In the rows, 128 means zero.
Families of rows that turns and mirrors carry onto each other, the same ones carrying the whole set onto itself: the rest of each named row's family, in list order
5 families of 4 rows
topa: [128 139 171 109  85 114 133 151 126  96 165 101 129]
zas: [117 105 137 150 140 138 145 132  99 146  97  98 146]
vas: [172 171 142 127 115 122 149 136 120 151 172 110 106]
Pevol: [154 141 176 119 149 109 129 133 113 119 191 129 123]
Movu: [142 100 156 147 110 147 165 108  96 155 129 105 116]
kedav: [146 104 130 155 135 123 122 136  84 142 105 138 155]
rufu: [153 100 149 147 130 138 179 153 139 150 134 148 150]
Vuzu: [139 133 135 147  88 139 116 168 151 114 160 103 135]
Bodo: [119 159 145 100 131 102 129 156 130  95 143 107 154]
tuno: [151 157 149 113 118  83 119 167  92 113 139 131 153]
naro: [136  88 135 146 111 158 158 109 130 134 127 126 136]
Mulu: [126 169 157  98 135  94 136 150 105 112 146  98 139]
vuzem: [149  99 174 156 118 131 173 164 107 163 131 121 134]
soge: [148 157 159  93 105 110 153 128 130 107 174 121 124]
zoko: [129 116 125 138 155 137 160 116 107 151 105 117 145]
vefud: [153 109 128 151 141 120 128 128  83 146 109 143 151]
pud: [133 119 177 132 131 118 108 154 128  98 184 122 138]
Sidop: [150 126 152 166 100 141 127 148 102 157 147  84 107]
sipi: [162 131 109 148 123 153 143 122 154 139 156 133 131]
nati: [151 155 142 110 119  87 120 165 104 106 139 140 159]

Same family as rufu: Pevol, vuzem, pud
Same family as Bodo: zas, Mulu, zoko
Same family as kedav: tuno, vefud, nati
Same family as sipi: vas, Vuzu, Sidop

Families of rows that turns and mirrors carry onto each other, the same ones carrying the whole set onto itself: the rest of each named row's family, in list order
5 families of 6 rows
Putul: [125 130 140  97 110 128 141 148 141 127 122 130 173 146 149 178 139 141
  96 118 124  92 113 160]
Kek: [154 111 152 105 138 123 120 128 123 157 125 125 112 159 137 192 140 135
  97 146 129  75 109 127]
sato: [ 95 142  95 132 100 140 113 161 149 100 143 129 143 131 158 155 111 134
  95  99 100 131 147 151]
mokes: [138 109 134 123 116 111  77 112 112 147 104 129  79 155 106 141 146 105
 145 135 139 113 115 130]
nuzud: [132 166  81 148 112 127 112 147 140 149 139 114 133 117 143 144 116  90
 128 109 109 174 155 118]
nep: [132 107 167 111 164 142 133 111 109 144 118 117 104 157 125 189 140 113
 120 135 105 101 107 124]
Bigu: [127 120 128 106 108 149 128 144 141 111 106 129 146 129 156 191 153 159
  85 115 107  94 128 151]
lam: [138 101 160  95 137 126 132 124 131 138 113 122 126 153 124 190 149 112
 111 161 106  85 110 124]
Buf: [101 127  88 126  97 140 128 148 168 107 122 115 142 124 156 151 134 138
 110 101 110 110 132 168]
Godi: [129 159  73 127 135 120  90 121 115 124 116  92  95 124 121 150 132  97
 160 149 141 146 138 101]
refat: [146 121 162 105 118 140 102 126 140 154 108 125 112 159 107 166 177 141
  91 148 114 106 130 135]
dute: [101 135 113 136 121 145 128 153 150 108 132 123 175 129 151 149 123 122
 107  82  99 135 147 146]
Pafif: [144 115 160 101 138 143 118 121 114 137 117 129 110 165 117 189 165 136
 100 127 131 107  98 127]
kel: [141 138  90 121 127 119  75  99  93 131 103 118 100 101 130 145 101  97
 143 144 125 143 139 133]
vebod: [127 159  94 124 114 161 105 129 137 130 138 128 121 106 154 153  99  95
 125 128 100 182 137 118]
mup: [138 105 128 124 128 132  73 110 125 146 124 109  97 140 109 176 139 121
 144 160 146  94 122  89]
tadig: [130 143  95 155 140 118 115 142 158 141 125  95 129 127 163 134 127  87
 112 103  98 163 159 135]
Vedaf: [125 131 136 111 107 127 150 152 113 116 132 140 159 139 134 190 149 129
  83 106 105 104 117 150]
med: [103 147 129 139  85 148 132 151 139 106 140 137 147 127 188 154 140 101
 119 103 104 135 131 119]
povon: [126 138 154 119 100 135 126 135 124 115 108 121 157 124 165 172 172 136
  86 134 104  89 149 138]
rofab: [133 138 123 102 110 130 148 136 114 125 108 136 131 145 141 208 143 158
  89 104 122 108 114 149]
Sor: [114 130 126 123 135 142  75 104 120 137 137  95 113 138 117 164 134 112
 173 164 140  95 117 110]
guti: [111 131 103 135 104 130 140 165 157 113 114 121 150 120 182 150 132 106
 116  98  94 127 145 148]
numar: [127 118 147 115 148 119  87  94 102 134 118 105  91 156 118 153 135  98
 147 157 139 102 114 117]
Saku: [144 140  95 139 134 114  80 123 102 143 120  93 106 116 123 149 136  98
 142 134 159 158 142  98]
bul: [146 111 117 128 149 134  96 112 109 149 132 101  79 134 111 159 149 106
 139 155 140  93 111 107]
Zerit: [131 160  90 134 127 122  68 103 111 144 135  99 110 118 119 149 107 104
 147 158 134 133 153 110]
Beb: [145 176  90 143 123 108  76 122 112 154 128  96 128 131 136 169 130 105
 143 136 145 153 151 101]
Refi: [116 163  80 144 135 127 102 141 138 112 117 110 129 132 149 152 107 105
 127 104 104 170 170 107]
kigu: [112 148  88 130 137 122 104 147 144 118 118  94 119 122 160 128 108  93
 121 126 115 176 161 133]

Same family as Kek: Putul, Godi, dute, bul, Refi
Same family as Pafif: nuzud, Bigu, guti, numar, Zerit
Same family as refat: mokes, kel, vebod, med, povon
Same family as Buf: nep, tadig, rofab, Sor, Beb

Families of rows that turns and mirrors carry onto each other, the same ones carrying the whole set onto itself: the rest of each named row's family, in list order
4 families of 8 rows
Vovim: [141 114 125 113 130 111 119  81]
Fadi: [129 149 134 128  85 110 138 126]
dumi: [ 91 143 134 141 112 124 104 147]
tam: [129 115 130 123  90  98 148 121]
tav: [142 106  90 143 154 117 137 129]
fevod: [137 129  84 135 147 113 151 138]
vuni: [140 114 144  87 152 147 104 124]
vol: [100 157 149 136 107 116 126 139]
tel: [154 135  95 131 165 108 126 133]
nitev: [117 129 151 108 152 155 112 102]
fafi: [152 139 120  96 116 106 122  96]
gime: [133 113 147  98 136 162 121 156]
rop: [129 126 104 154 163 112 147 124]
toku: [133 131 141 121 118 176 125 149]
likir: [150 138 140  91 134 112 138  96]
Baz: [103 123 147 129 107 111 115 164]
fer: [150 104 124 130 127 143 162 157]
nepe: [140 139 124 110  84 108 119 123]
vigaz: [159 135 105 130 122 143 159 147]
vut: [140 121 119  95 112 113 142  92]
ribu: [104 134 123 153 167 115 116 126]
tova: [101 137 116 147 147 115  93 133]
dulu: [149 120 149 107 155 141 109  98]
vam: [133 112 151 114 142 161 148 155]
Gug: [ 84 141 140 119 123 112 112 147]
dobop: [105 139 134 125 170 107 111 150]
pizek: [117 123 138 105 145 173 128 143]
Zis: [148  99 101 139 128 141 142 153]
bezo: [139 134 154  88 157 135 116 111]
rulok: [124 137 125 146 165  97 105 132]
relo: [133 128 150 126  83 108 126 133]
memem: [155 120 124 145 124 152 144 163]

Same family as ribu: Fadi, dumi, tav, fafi, gime, fer, bezo
Same family as tam: Vovim, tel, nitev, toku, Baz, vigaz, dobop
Same family as Gug: fevod, vut, dulu, pizek, rulok, relo, memem

Families of rows that turns and mirrors carry onto each other, the same ones carrying the whole set onto itself: the rest of each named row's family, in list order
3 families of 6 rows
vof: [146 150 145 144 130  88 132 137 149 143 149 133 125 116  98  62 108]
Nisal: [143 152 110 148 125 152 128 146 121  97  90 129 120 136 139 136 157]
diz: [130 162 125  97 149 151 143 137 118 136 148 131  98 141 115 164 109]
kasuk: [120 143 131 135 108 118 115  94 128 181 155 111 134 125 128 130 108]
gabo: [132 157 125 129 124 177 142 156 119 138 134 141 101 132 153 146 127]
muba: [114 139 172 116 146 114 133 115 138 163 136 122 130 103  71 101 106]
fop: [127 119 159 153 156 124 142  90 152 155 116 150 109 130  82 107 120]
fumaf: [ 96 142 169 117 122 146 114 129 138 178 143 126 137 119 113 154 114]
das: [155 135 170 143 149 109 139 175 123 120 124 154 121 144 142 114 165]
Bamif: [182 128 161 150 154 101 129 125 129 100 124 141 133 142 128  98 147]
kuli: [160 155 141 132 154  78 126 127 142 138 135 136 132 111  93  74 126]
bape: [126 130 134 121 108 141 115 157  96  92 112 103 132 121 133 131 128]
Pemot: [123 141 122 165 149 102 136 146 153 123 127 141 159 112 119  69 122]
kuru: [177 148 136 153 144  99 128 128 119 109 109 131 128 134 132  95 169]
Befa: [108 123 152 133 121 151 102 121 134 159 152 122 137 115 130 163 103]
Kazo: [146 135 104 143 125 130 146 155 118  97  90 108 136 140 136 128 145]
rana: [109 165 127 127 128 178 126 149 129 138 132 137 128 130 147 160 133]
sed: [106 129 163 135 154 120 155 120 143 167 140 115 124 117  71 124 106]

Same family as sed: vof, gabo, Bamif, Befa, Kazo
Same family as fumaf: Nisal, muba, kuli, kuru, rana
Same family as das: diz, kasuk, fop, bape, Pemot

